Rotation paths and how fast each direction turns (degrees each step)
Each turn is a multiple of 5 degrees from 10 to 175, or 0.
Each row of a path follows its step; steps can be skipped.

step 0: [ -8  16   8  -8  21 -19  22 -12  48 -30 -61  32   7  -1  -9  -3   3 -20
  45 -30   6   4  23 -17  25   7   4  19  -3   4 -10 -24   0  -7  17  20
  14  23  -1  30  -1   8  12  37  54   0  -2 -19  14 -10 -36 -32]
step 1: [-40 -13 -15  20 -46   6   3   3  11  -4  -8  14   9  -5 -27  22 -19  23
 -11   3  11  10  49 -10  -9  -9 -26  -4  -9   8  -2   0 -49  -2 -38  -4
 -32  -6  10  -7  -3  46  25 -43  31  -7 -24  20  17  48   6 -24]
step 2: [ -6 -11  13  28 -29 -34 -13   6   4  14 -26 -10 -14  -5  48 -14   1 -10
  34 -17   1 -18 -27  37   8 -35  16  -7  17  28 -15  38   1 -29  26   7
  37  18  40  12  32   8  11 -19  28  -2   3  -2 -31  48  -1  -2]
step 3: [-16  29 -16   1  26  10  -2 -13  20  -6 -24 -13  -6  35  41  33  -8  -7
  26  37  -9   5  27 -10  18  -5  26 -25 -12  17   9  20   7  18 -23  -4
 -36 -15  15   3  22  18  54 -33  -5  22  23  42 -15 -43   5  18]
step 6: [ 12  25  12  -9   5   0   7 -64  -9   1 -20 -24  13   8  -3   5   2   6
  46 -42 -33  24 -25   0  -4  -2 -41  45  18  -2   7 -26  -6  11  22  16
  -4  30   7  18  30  10 -16  -9  26 -36   2  25  21 -26 -24  29]
step 7: [-23  -6  11  22  14   0 -19  -9  20  14 -45   0  -2 -38 -51 -34 -26  -1
  11  -1   3  -6  39  13 -23   7 -28 -13 -35   5 -10 -25 -27  14 -18  18
  -8 -38 -13   4 -12   7 -33 -23  34  32  40  26 -18 -13   8 -12]
step 8: [ 19  23  17  18 -62   9 -18  31   6   8  -8  12  29   1 -10  -6 -28  10
  38 -20 -13  52  -7  28  -3   4  -5 -11   1   4  -9  41  -7 -16 -44   6
  24  47 -17   7  25 -30  -9 -35  10 -11 -14 -18 -18   8 -10 -11]
step 10: [ 30  14  19  39  -6 -18  11   5  10 -70 -16  -1  -6  -7  23 -13  20 -25
  -1  -8   8  25  20 -15  39  20  43  21   1   8  15 -26 -18  10 -23   1
   8  19  -8  -2 -26  15  19 -57   5 -30  40  -8  11  -5  13  -2]
step 11: [-16 -30 -18  -2  -3  -6   0 -25   0  19 -15 -11  44   7  -7 -14  44 -13
  10  23 -13 -30  39  11 -14 -26   4   7 -17  12 -10  14  11  44 -33  11
  15  -3  31 -49  -7  -4  25 -10   1 -34 -13 -29   1  16 -20 -60]
step 12: [ 11   4 -12  25   9  -8  30 -12 -31 -36 -18 -60  27  22 -18  25  13  -9
   0  -9  21 -22 -39  12 -13  11  11 -10   3  -4   8  11  -5 -23 -11  17
  24  38  24  10  27  56  -1 -20  32  17 -20  22  10  -3 -40  14]
step 13: [-34  27  42   4 -19 -13 -27 -80 -16  -4 -60  -4 -16  14  -8 -40 -11 -10
   1  29  26 -13  23 -25  -5 -24 -15  -4   5   3  -4   2   5  12   1  -2
  -9  -1  15  30 -18 -12  24   4  23  31 -10   4   4 -22   0   0]
Speeds:
[ -5  10  -2   0   2   0  -4   6 -10   0   1  -3  -2   3   0   4   8  -7
  -3   9   0  -7   5 -10  -5 -12   3  -1   9   2  -7   5  -4  -6   3   1
 -12   5   8   3   2  10   5   1   9   1   7 -14  -2   4  -2   5] | 35
[ -1   8  -5   3  11  10  -3  10  -7   2 -11   4  -3   1   3  -6   1   4
  -7  -6  -9   9   5  -3 -12   1   1   9   5   3   1  -4   7  -4  -5   5
   2  -6   0   4   5  -7 -14  -2   5  -1  -8   1   4   0   8   0] | 40
[  5  10   2  -5   4   2   9   2   2   7   2   7   8  -1   5   9  -1  -3
  12   0 -11  -7   6   2   3   7   2  -5  -4   1   9  -3   4   4   6   8
  -6   4  10  -3   6  -4  -3  -2  -3   4 -14  -8  -5  -1 -11   1] | 125
[ -7  -2   8   1   0  -3  10   6  -9  -6   2  -5  -8  -7  -2  -8   6  -1
  -6  -2  -5  -7   2   4   5   6   0   0  -1  -3   3  -4 -12  -2   2   5
   3   5   5  -6  -6   2 -10  -3   0  13  -1  10  -8  10   5  10] | 135
[  4   8   5  11  -1  -2   0   0  -5   8  -4  10  -4 -10  -8   0  -6   7
  -4  11   0  -6   4  -3   3   4  -4  -5   3   1   0 -20   0   7  -6  -2
   3   2   1   9  -5   5   7  -4  -7  -4   2  -5   2   5   8  -4] | 115
[ -4  -5   3  -2  -8   1  -1  -6   1 -10   6   1   3  -7  14   3   6   1
   1  -8  -7  -2   7   8  -4  -1   1   5   2  -6   3  -9   1  -1   7  -4
 -11 -10   2   9  -6   5  -6  -5  -1 -13   3  -1   6  11  -2  -4] | 80
